In the rows, 128 means zero.
A: rows in a few groups, each row roughly a mix of its group's directions (one row in no group):
A (141 x 11):
137	202	137	148	138	170	125	107	142	83	147
102	121	126	108	123	131	161	180	92	194	108
145	141	135	89	99	103	132	192	91	173	126
147	94	155	145	133	121	197	173	122	161	105
153	110	137	141	92	99	196	172	117	143	100
167	126	158	143	139	114	201	154	129	147	87
137	170	166	113	144	141	156	196	132	156	98
117	160	128	112	171	65	143	172	148	147	100
120	150	117	59	100	136	157	175	118	148	162
168	92	158	114	134	92	156	122	102	66	107
177	106	139	130	80	89	146	112	118	69	117
117	131	183	149	153	128	166	171	102	177	106
128	62	149	121	111	116	140	63	129	111	160
164	134	121	161	107	100	166	155	119	59	145
98	170	142	104	160	116	58	116	112	106	154
91	142	83	86	112	70	130	99	143	99	140
149	127	135	141	125	56	150	82	143	82	112
170	100	153	169	140	97	174	149	122	100	87
131	125	170	189	140	146	126	141	171	152	79
130	91	124	188	94	161	88	131	89	102	128
94	142	77	93	133	153	83	112	154	171	110
108	154	56	121	122	152	159	146	106	172	147
156	133	165	139	99	104	179	168	79	146	110
168	135	119	194	123	155	81	118	116	104	93
178	135	169	170	79	102	126	140	114	91	141
130	138	169	125	116	88	84	179	87	163	127
108	99	135	85	91	154	169	143	90	172	152
136	174	120	115	171	100	187	128	135	118	80
149	97	51	144	129	129	107	92	146	158	106
168	145	163	138	142	57	166	122	104	105	128
173	125	78	166	125	89	148	147	160	87	123
104	173	118	125	173	142	110	79	151	75	130
85	137	199	113	128	135	99	93	103	157	147
110	97	106	106	97	131	157	172	75	172	145
153	153	131	99	120	98	195	93	109	123	171
134	157	70	69	146	112	102	97	153	113	141
93	121	147	82	129	156	143	100	184	99	168
162	126	136	184	170	109	125	148	143	100	72
92	85	105	152	102	147	145	149	66	146	158
120	108	67	106	100	127	138	90	106	82	167
127	159	129	113	189	90	111	65	140	116	117
148	175	171	103	108	133	146	191	92	123	130
104	101	152	61	108	112	163	161	115	160	148
188	108	149	167	82	112	163	149	122	114	99
153	120	169	193	129	126	168	168	157	106	125
167	119	107	165	87	112	102	150	68	97	128
156	129	169	169	127	76	132	119	80	86	125
71	142	93	168	171	156	119	120	151	159	105
143	129	180	164	133	155	157	176	153	157	90
94	88	110	87	102	177	131	95	147	151	161
118	130	75	150	138	127	96	60	164	106	118
161	106	178	159	166	97	165	126	112	85	114
122	109	173	125	132	138	180	190	118	169	119
114	132	132	81	63	132	146	109	112	162	176
110	181	116	88	167	135	150	160	156	158	90
104	172	111	177	138	155	75	120	157	135	163
98	137	103	43	99	118	123	147	105	129	145
120	104	111	81	79	143	156	179	93	119	152
130	149	106	119	120	129	80	67	148	75	155
182	144	132	115	93	75	164	150	116	159	101
82	116	93	90	161	158	87	123	100	170	121
117	124	157	103	94	188	109	111	141	87	175
100	130	217	132	134	137	137	124	133	173	130
108	102	111	148	137	146	79	84	178	87	145
130	106	167	166	139	161	75	85	165	130	144
155	101	107	58	88	126	119	140	108	108	88
177	160	132	188	125	82	140	130	111	132	91
135	118	76	162	105	119	82	90	112	77	137
171	143	162	170	142	139	82	141	119	70	128
137	113	134	151	76	103	127	192	101	166	103
137	140	142	169	156	137	180	129	169	132	68
154	112	84	130	98	143	192	95	131	85	132
166	123	153	161	122	135	148	169	126	186	80
126	130	151	58	86	117	151	149	85	132	157
115	154	103	84	146	156	115	87	128	79	175
141	126	112	59	153	93	175	137	98	152	143
154	152	158	107	132	120	164	188	125	176	95
116	126	140	155	148	194	86	120	153	82	152
149	110	184	150	159	96	192	126	115	140	111
110	116	130	72	143	118	195	171	148	144	140
143	122	177	135	167	94	185	163	98	135	113
145	155	94	83	142	92	168	95	97	88	139
107	113	90	104	145	105	104	62	147	80	133
141	173	176	168	161	129	116	143	132	125	69
129	120	122	130	80	182	132	166	68	144	145
94	93	143	108	119	193	140	114	182	115	145
156	156	72	168	109	178	107	141	100	140	111
97	115	85	122	104	161	84	155	138	94	177
154	92	118	150	88	127	114	186	71	124	131
78	119	123	78	123	143	116	110	96	86	178
154	146	169	184	143	157	129	184	119	157	118
116	130	165	144	194	105	165	151	138	155	87
141	197	154	91	130	120	80	156	127	155	117
86	129	95	77	120	165	99	145	118	122	181
158	138	121	193	167	103	152	175	148	121	109
133	108	164	137	94	98	175	164	127	83	168
158	140	189	157	117	91	73	128	99	130	129
94	114	107	104	99	183	132	163	107	147	180
124	102	101	146	135	169	91	104	158	170	75
160	103	117	145	129	81	200	121	115	135	91
100	146	108	88	170	120	145	97	196	118	144
119	155	186	104	144	138	181	139	111	175	105
175	112	123	172	108	124	125	192	89	136	107
94	83	160	149	121	171	101	82	142	97	150
111	122	110	108	86	179	109	88	136	176	164
96	147	115	154	191	71	127	136	160	129	105
108	138	96	151	136	181	65	99	154	129	153
109	75	113	150	96	194	131	130	150	119	162
168	128	95	177	136	119	165	151	136	151	70
152	163	123	142	136	110	121	198	104	153	78
104	142	186	77	125	112	187	130	128	143	146
159	190	142	161	138	124	129	178	97	125	92
92	139	83	111	116	178	82	111	174	135	137
140	177	172	157	165	90	146	108	134	82	129
150	163	202	107	126	85	147	135	97	133	139
117	97	120	119	166	58	99	154	114	88	134
130	141	114	190	183	104	139	141	133	161	85
131	189	122	147	167	90	146	174	121	143	93
71	140	125	140	162	165	126	119	135	169	184
125	122	145	203	159	113	161	152	127	157	90
81	125	104	84	152	182	92	135	117	140	162
147	108	118	184	147	117	167	154	150	149	70
141	84	154	135	99	153	172	185	99	134	155
170	93	156	178	117	102	176	110	127	95	117
123	143	100	130	150	60	92	117	96	175	111
150	142	187	81	96	94	155	112	96	140	144
89	100	130	109	111	91	129	124	129	78	192
112	110	111	96	119	146	127	68	169	103	181
124	130	138	113	205	122	138	66	157	125	131
93	103	83	102	144	187	119	155	131	171	116
124	151	100	77	109	156	148	181	144	176	116
156	138	165	90	111	100	81	149	90	163	159
127	145	113	74	110	112	115	77	170	91	162
181	100	172	148	105	124	108	144	95	136	75
145	121	122	124	83	135	95	51	142	105	156
73	112	138	74	123	150	166	135	131	176	148
121	102	128	109	89	134	187	184	94	136	151
160	175	171	148	143	121	67	119	124	91	135
156	108	140	172	78	147	154	135	125	65	137
147	134	171	112	76	112	150	132	91	101	182
137	106	132	185	167	69	113	107	135	112	94
which group is each row in? (one row of each group first):
154	129	115	100	119	105	152	193	70	151	119 => V
135	116	163	179	75	132	80	166	112	135	126 => G
108	144	83	136	137	131	75	71	173	130	121 => F
124	141	113	146	159	94	81	128	178	70	136 => R

174	128	137	148	108	121	135	195	72	133	115 => V
115	168	121	136	138	171	89	178	135	183	117 => F
177	105	141	164	98	111	166	172	116	98	96 => F
62	111	160	86	127	141	166	134	125	145	168 => R
120	124	139	164	127	155	84	146	70	79	157 => V
93	126	83	102	173	155	106	96	181	135	128 => V
102	69	133	157	105	156	135	182	133	169	130 => G
155	160	94	64	96	156	168	146	126	126	142 => G
151	160	99	78	109	92	160	170	111	127	164 => R
131	173	138	61	124	128	123	78	123	166	110 => V
114	149	142	198	148	177	95	107	131	102	109 => R
127	198	131	103	151	114	131	162	144	154	76 => G
136	109	73	156	119	143	86	171	113	160	88 => R
145	119	132	130	139	96	155	204	97	170	114 => V
